In the data rows, the value 128 means zero.
Some points, one per row:
145 92 172 141 95 87 122 131 168 104 90 149 138 90 166 84
117 136 95 80 154 144 150 88 92 116 133 59 104 160 51 162
54 147 90 100 145 173 163 64 117 151 160 49 136 114 88 159
124 183 68 63 160 134 128 47 101 124 136 79 115 166 135 161
86 118 154 126 136 114 187 102 112 127 173 84 117 164 68 150
140 159 118 122 151 146 124 108 128 132 123 143 131 138 123 167
107 111 83 133 107 106 89 122 133 125 141 114 114 109 120 83
113 69 123 141 134 129 125 150 119 105 105 105 129 95 108 121
130 132 137 117 99 149 119 154 146 143 148 131 156 89 160 108
139 12 166 153 134 112 156 158 125 121 60 106 160 115 178 116
114 144 138 147 136 158 139 127 131 153 139 140 123 136 109 164
160 140 143 191 127 154 110 193 155 122 75 216 129 89 156 144
142 91 142 161 84 78 93 106 159 125 119 152 164 106 181 68
124 92 121 145 144 154 143 126 124 134 121 121 119 101 129 134
159 69 128 187 118 94 95 153 184 129 61 186 156 88 162 114
70 173 103 98 155 147 181 106 80 141 195 64 103 173 85 182
76 78 162 143 120 129 163 147 157 135 156 106 174 98 132 142
104 159 121 100 156 161 167 82 106 137 148 74 114 158 87 189
150 77 155 189 103 95 86 208 154 103 89 206 164 109 169 82
163 86 168 141 110 70 112 142 152 117 82 170 150 132 199 81
150 96 121 155 89 140 101 169 134 116 90 145 115 88 104 89
134 88 169 159 132 123 85 187 143 147 106 203 151 101 201 78
160 155 136 132 106 129 101 128 117 138 115 165 153 138 164 106
146 154 117 173 104 147 76 179 144 152 142 190 135 98 170 90
82 203 61 109 147 142 151 67 119 142 172 83 97 175 80 191
134 149 105 114 120 133 144 97 120 125 149 101 102 139 83 130
122 73 114 150 140 151 149 173 96 104 119 92 88 92 81 141
145 126 129 117 116 116 145 67 125 134 131 93 131 134 136 117
111 115 91 100 141 97 102 82 164 111 106 106 145 131 134 123
185 114 159 190 105 156 101 245 151 131 92 225 122 78 137 88
138 117 129 134 122 140 133 139 125 127 123 129 131 109 148 112
126 75 124 135 170 148 140 117 129 98 63 102 122 121 85 182
107 177 111 100 166 134 122 80 78 119 128 99 97 181 122 155
121 186 99 109 153 151 93 107 115 109 103 117 97 153 70 153
161 125 145 150 118 108 125 164 147 112 94 171 121 129 116 125
157 145 136 146 97 124 54 135 155 164 103 183 134 90 189 62
156 119 137 112 109 82 155 101 111 114 155 100 112 153 134 114
147 162 139 93 93 93 138 0 109 153 169 77 133 168 137 110
188 87 155 166 107 115 113 171 148 131 75 179 153 98 168 101
157 134 138 150 158 155 96 176 150 126 34 179 112 93 114 138
102 112 114 98 159 142 146 157 110 110 115 96 138 123 119 141
93 157 103 101 111 121 111 85 117 120 150 97 120 139 109 106
103 67 147 179 141 119 126 241 158 103 104 168 147 83 134 92
98 165 127 114 106 120 157 90 112 151 213 88 122 165 89 124
191 118 169 153 109 122 76 174 165 142 54 219 188 107 245 64
140 87 171 175 51 112 106 197 154 134 115 187 189 66 179 43
182 80 141 168 80 121 94 202 162 111 89 188 148 77 145 79
159 66 137 108 122 67 142 146 118 101 96 106 129 139 161 91
108 132 134 100 123 138 146 102 106 131 160 97 130 117 144 121
128 176 110 86 117 154 105 74 135 151 183 100 123 123 132 116
143 125 98 138 138 88 98 106 152 133 76 135 133 123 166 111
132 171 146 112 83 110 169 79 122 160 202 109 144 161 148 131
108 141 107 78 155 109 183 48 105 140 204 49 103 186 82 169
178 85 172 159 108 108 132 154 154 147 79 162 148 118 171 115
81 168 87 64 173 148 170 77 87 100 197 54 93 171 56 186
100 149 123 124 146 103 111 95 158 98 96 118 141 150 89 139
125 83 83 146 108 79 124 126 184 132 125 125 145 92 152 91
181 117 181 200 82 102 93 165 181 139 76 226 175 108 206 76
115 159 94 75 134 88 156 24 146 126 146 67 118 168 93 141
95 153 88 85 151 132 190 61 107 128 192 52 100 162 98 163
120 142 117 76 139 122 161 108 104 103 144 68 113 155 76 156
179 119 152 137 117 105 84 115 159 149 65 169 140 100 201 75
149 113 158 127 148 125 143 161 142 116 108 156 137 157 107 161
167 85 122 147 98 76 151 133 152 118 100 129 149 131 138 113
159 154 161 144 76 114 124 110 148 152 148 176 140 147 152 116
136 133 110 96 136 120 108 128 111 96 145 133 116 136 151 120
Here are 24 more points, each followed by its number:
108 120 144 108 134 115 197 111 102 133 185 71 104 160 103 148 0
127 65 155 193 115 148 144 190 158 138 105 171 160 81 92 144 1
94 125 137 128 157 148 144 145 129 139 139 119 138 107 131 145 2
69 173 81 69 187 159 134 87 77 106 155 68 94 162 81 172 3
160 98 164 181 95 105 122 209 153 112 108 189 147 113 134 91 4
54 88 123 99 151 123 142 124 95 97 170 56 111 108 84 125 5
118 123 120 128 103 118 132 125 97 119 185 97 101 130 114 98 6
149 138 109 82 178 130 130 90 112 115 59 88 98 159 91 166 7
137 117 133 154 83 89 79 146 157 125 109 152 155 91 170 58 8
87 130 104 103 125 113 177 132 122 89 147 76 120 163 69 166 9
126 139 112 124 142 123 142 112 135 134 132 112 111 140 125 141 10
154 101 138 164 117 135 116 149 147 127 105 154 140 100 138 127 11
137 109 126 157 79 135 87 161 126 147 145 160 159 69 174 57 12
175 91 125 166 125 96 92 183 160 124 89 192 118 108 175 90 13
73 164 118 57 147 144 173 45 78 115 201 30 114 151 108 164 14
153 111 125 141 111 141 137 143 128 143 146 140 129 113 123 121 15
132 151 117 143 112 147 134 167 100 130 167 128 91 135 105 135 16
139 138 144 140 103 157 122 164 110 137 165 157 126 115 125 116 17
134 112 138 129 126 113 142 138 120 131 169 124 123 155 106 109 18
73 160 119 101 161 143 187 72 105 102 149 61 115 185 49 197 19
156 88 150 175 99 108 112 181 166 135 115 173 125 102 143 89 20
99 138 122 114 110 123 105 122 124 122 141 110 137 109 121 96 21
144 161 121 68 139 172 139 116 65 146 165 88 80 136 123 129 22
67 121 133 95 177 128 223 102 90 117 187 56 104 189 64 197 23
Which of these numbered points is nearest to each point below, ignoring the direction in which the first points spread most? Its number follows each.
144 118 126 142 133 111 135 135 123 134 159 140 120 148 128 109 > 18
126 113 138 101 117 135 88 152 119 116 107 127 137 102 133 77 > 21
122 134 115 108 159 150 107 163 83 101 99 129 108 132 135 134 > 3
186 132 159 115 141 165 114 145 103 143 87 145 137 95 179 127 > 22
50 145 161 86 175 174 176 158 60 115 210 81 101 185 45 189 > 23
117 91 135 156 101 105 143 126 141 121 139 135 139 110 133 110 > 20
99 144 82 90 170 113 141 115 107 113 163 96 76 169 90 159 > 13
80 168 146 84 138 136 153 84 106 121 180 95 140 156 122 143 > 14
83 169 104 96 122 126 116 91 111 116 150 86 122 134 96 118 > 21
38 132 125 100 196 147 178 167 87 89 181 78 109 175 38 169 > 23
195 88 171 180 94 95 90 213 160 112 99 219 135 102 180 56 > 18
139 115 129 163 102 144 134 201 114 136 143 161 101 120 122 128 > 16
78 87 108 130 141 117 161 110 98 72 137 67 125 154 38 175 > 9
96 134 119 114 124 138 110 102 102 105 135 107 128 131 95 127 > 21
146 72 142 143 97 104 115 157 143 118 116 132 152 103 134 92 > 20
170 72 172 153 94 105 161 180 137 147 131 135 135 112 149 97 > 0
200 98 167 160 43 59 92 58 184 165 109 176 170 92 218 40 > 8
177 82 133 174 83 99 91 175 162 136 96 165 135 77 181 66 > 20
169 58 177 167 84 75 108 181 142 115 102 166 136 86 205 39 > 6
77 92 114 122 139 145 148 125 99 112 143 68 120 122 74 140 > 5
152 81 135 169 87 140 78 185 122 147 135 173 152 67 177 46 > 12
150 34 200 198 89 101 177 167 162 159 104 150 187 90 196 86 > 0
150 94 139 167 74 81 91 123 158 135 116 160 160 102 176 63 > 8
96 132 76 92 155 147 177 97 121 129 136 51 117 145 79 215 > 11
52 89 134 148 127 129 149 167 112 123 202 117 141 110 114 132 > 5
141 82 168 138 120 83 151 158 119 108 119 133 141 126 164 97 > 0
115 142 97 84 165 116 178 130 113 92 126 77 105 170 70 155 > 9
95 142 133 109 142 145 180 105 134 118 128 82 130 163 73 187 > 19
113 150 91 92 168 144 166 58 114 119 154 69 108 168 66 200 > 11
108 173 96 120 141 163 164 115 93 142 190 87 74 155 70 171 > 16
146 54 175 155 133 96 169 194 142 122 118 157 140 127 159 116 > 23
149 118 109 164 116 139 110 124 167 134 106 159 144 92 149 129 > 11
82 174 94 103 172 176 143 35 100 162 171 61 98 132 81 177 > 11
146 143 139 155 97 109 142 122 151 151 181 148 111 148 136 107 > 20
105 113 139 139 146 140 133 151 138 151 136 130 139 99 153 132 > 2
150 104 114 142 97 58 67 88 215 127 62 136 170 97 168 62 > 8
124 121 134 128 124 145 144 158 110 136 136 134 142 134 105 141 > 15
57 178 101 83 171 118 134 57 119 104 129 72 130 192 36 186 > 19
126 109 141 104 134 107 159 120 121 94 116 90 129 146 90 128 > 9
149 121 113 107 115 78 89 65 180 121 88 124 149 122 170 90 > 8
128 179 136 113 131 122 134 102 143 146 157 139 134 161 166 152 > 10
91 163 82 119 153 155 143 142 81 122 152 91 72 144 54 157 > 16
142 103 171 170 105 110 138 190 149 115 111 177 143 121 131 113 > 4
181 120 164 160 103 109 91 164 159 134 76 199 145 116 171 88 > 10
56 106 154 101 145 117 179 110 74 104 178 69 130 168 83 142 > 23
105 139 125 126 155 158 135 106 122 130 138 110 125 142 107 173 > 11
137 120 103 122 152 113 122 149 125 122 126 141 96 151 128 136 > 13
156 171 97 87 112 158 102 75 107 133 128 109 131 129 154 114 > 22
28 167 118 84 167 176 206 61 102 140 209 44 112 151 47 209 > 2
76 96 157 133 132 116 174 147 133 117 155 109 151 125 79 136 > 23
111 134 113 143 84 132 107 86 137 144 177 110 153 93 124 103 > 12
127 117 167 170 106 179 107 159 108 154 146 160 131 85 136 111 > 17
52 114 144 104 141 125 183 91 68 95 186 62 117 167 66 152 > 23
167 89 205 177 154 166 140 188 172 167 54 196 178 78 213 158 > 2
142 127 137 161 137 153 145 165 134 124 113 157 117 114 137 150 > 11
74 107 122 104 147 142 192 143 130 105 171 66 131 140 10 203 > 1
120 47 174 171 104 92 133 204 161 112 114 162 172 92 134 96 > 9
92 103 142 76 164 101 171 113 107 84 131 67 129 171 81 154 > 9
117 143 154 119 149 158 114 158 108 118 105 143 128 134 124 134 > 3
127 113 140 134 108 133 105 153 119 127 99 124 128 85 152 74 > 21
121 108 114 105 108 110 150 110 117 102 144 77 132 131 87 129 > 9
103 113 114 101 143 112 164 135 121 124 159 89 137 152 114 156 > 9
144 83 166 182 96 115 136 175 181 117 65 184 157 106 146 118 > 19
175 131 207 132 82 121 68 224 111 101 69 216 154 113 170 53 > 22
124 151 105 167 107 148 89 154 142 147 141 182 130 91 164 92 > 12
155 137 129 131 146 146 83 156 130 118 78 167 109 116 134 134 > 3
114 175 77 58 187 158 168 56 91 119 110 48 93 163 77 190 > 7
179 48 177 192 88 111 86 229 146 127 83 197 153 85 185 56 > 18
148 70 172 167 100 125 108 185 115 117 120 167 143 106 137 81 > 18
159 170 147 146 120 114 122 131 174 150 133 186 147 132 188 119 > 10
108 123 145 78 138 113 169 110 112 94 124 69 126 172 68 141 > 9
128 116 138 164 111 120 140 179 139 144 148 148 144 115 149 116 > 15
185 103 159 151 105 101 117 153 192 134 65 189 175 116 197 105 > 10
119 151 135 120 139 117 173 85 138 130 117 101 126 177 78 177 > 19
133 131 121 95 99 103 121 121 110 122 172 116 120 141 110 98 > 6
176 102 118 163 173 131 110 230 157 92 12 185 100 126 110 155 > 7
139 111 141 133 124 125 106 175 144 117 85 135 145 98 113 108 > 11
175 82 183 195 81 103 113 230 174 116 90 214 166 96 163 73 > 4
85 142 140 75 137 125 186 69 92 96 174 38 86 170 59 154 > 0
174 84 134 159 131 85 97 192 149 112 98 185 122 125 156 94 > 13
89 148 123 115 150 104 113 86 162 103 96 109 142 158 80 145 > 19
144 93 145 108 114 118 83 168 120 108 104 144 134 94 150 71 > 21
72 102 148 150 138 149 151 146 136 138 150 124 138 103 77 143 > 1
179 92 154 185 97 117 82 196 157 139 69 211 169 82 216 70 > 10
153 131 124 170 86 126 94 157 164 166 119 192 174 77 203 100 > 12
145 116 177 159 167 171 145 154 170 169 69 181 163 92 202 173 > 2
129 132 142 132 129 124 159 143 117 113 147 119 118 159 72 158 > 4
148 132 161 120 119 111 144 192 114 107 124 142 122 145 92 101 > 4
108 110 127 145 113 143 93 130 143 163 144 159 163 99 160 100 > 12
114 82 146 173 116 148 131 168 122 132 125 122 140 72 104 114 > 1
116 121 152 127 105 116 140 145 128 111 131 139 144 145 89 130 > 4
120 138 110 150 134 127 143 147 134 165 170 148 119 109 162 127 > 15
134 130 132 132 123 124 145 137 92 93 135 110 79 161 57 129 > 4
125 154 152 147 98 128 127 82 157 171 184 156 164 105 182 100 > 12
145 161 126 104 77 93 125 0 133 146 159 93 140 144 151 112 > 8
178 58 127 150 132 100 103 180 120 113 72 159 104 89 171 72 > 13
105 164 79 93 182 163 165 137 91 133 180 90 75 181 60 191 > 16
119 155 135 116 130 151 123 146 100 133 159 137 109 129 126 122 > 17
156 59 155 170 43 79 76 136 173 115 100 161 192 59 171 31 > 8
169 101 131 181 76 94 80 146 168 132 96 195 169 92 197 73 > 8
